Here are some points, each followed by its number:
[-0.5 -0.4 0.5 0.0 0.3 0.1 0.2 -0.1] 0
[-0.6 -0.4 0.0 0.5 -0.2 -0.6 1.1 -0.6] 1
[-0.4 -0.2 0.4 0.1 0.2 0.4 0.0 -0.3] 2
[-0.6 0.1 -0.4 0.4 0.1 -0.1 0.6 0.0] 3
[-0.6 -0.6 0.6 -0.1 0.4 0.2 0.1 -0.5] 4
[-0.6 -0.4 0.4 -0.3 0.2 0.3 0.1 0.3] 5
[-0.7 0.3 -0.5 0.9 -0.4 0.2 0.4 0.1] 6
[9.9 7.4 -2.8 -1.7 -1.0 2.7 -5.4 5.0] 7
[-0.7 -0.9 0.5 0.4 0.1 0.0 0.5 -0.7] 8
[-0.5 0.3 -0.2 -1.6 0.5 -0.6 -0.6 0.6] 9
[-0.6 -0.6 0.4 0.6 0.0 -0.1 0.4 -0.5] 10
[-0.4 -0.8 0.2 0.1 0.2 -0.1 0.4 -0.2] 11
New points follow, each followed by the numbers of its three nearest points above by angle, nearest first.
[9.9 9.6 0.0 -1.7 -1.1 1.2 -4.5 6.3] --> 7 9 6
[-0.5 -1.0 0.1 -0.2 0.6 0.3 -0.1 -0.6] --> 4 11 0
[-0.7 -0.6 0.4 0.2 0.0 0.2 0.5 -0.8] --> 8 10 4
[-0.5 -0.4 0.1 -0.6 0.2 -0.3 0.6 -0.1] --> 11 0 5
[-0.6 0.2 0.0 0.5 -0.5 -0.2 0.0 0.1] --> 6 3 1
[-0.6 -0.4 -0.1 -1.2 0.0 -0.4 -0.1 0.4] --> 9 5 0
[-0.6 -0.3 0.0 0.5 -0.1 -0.3 0.7 -0.4] --> 1 10 8
[-0.7 -0.8 0.4 0.2 0.0 0.1 0.2 -0.6] --> 8 10 4
[-0.6 -0.4 -0.1 0.7 -0.1 -0.6 0.8 -0.8] --> 1 10 8
[-0.6 -0.2 0.5 0.4 0.0 0.6 -0.1 -0.1] --> 2 0 4
[-0.5 -0.4 0.4 -0.2 0.0 0.1 0.3 0.3] --> 5 0 11
[2.5 1.8 -0.6 -2.1 -0.1 -0.6 -1.5 1.6] --> 7 9 5
[-0.1 0.0 1.1 -1.7 0.5 -1.3 -0.5 0.7] --> 9 5 0
[7.8 3.5 -3.5 -2.4 -0.3 2.4 -5.1 2.9] --> 7 9 6
[-0.4 0.1 0.4 0.7 -0.1 0.0 0.4 -0.6] --> 10 1 8
[-0.5 -0.2 0.5 0.0 0.1 0.2 0.3 -0.2] --> 0 4 2
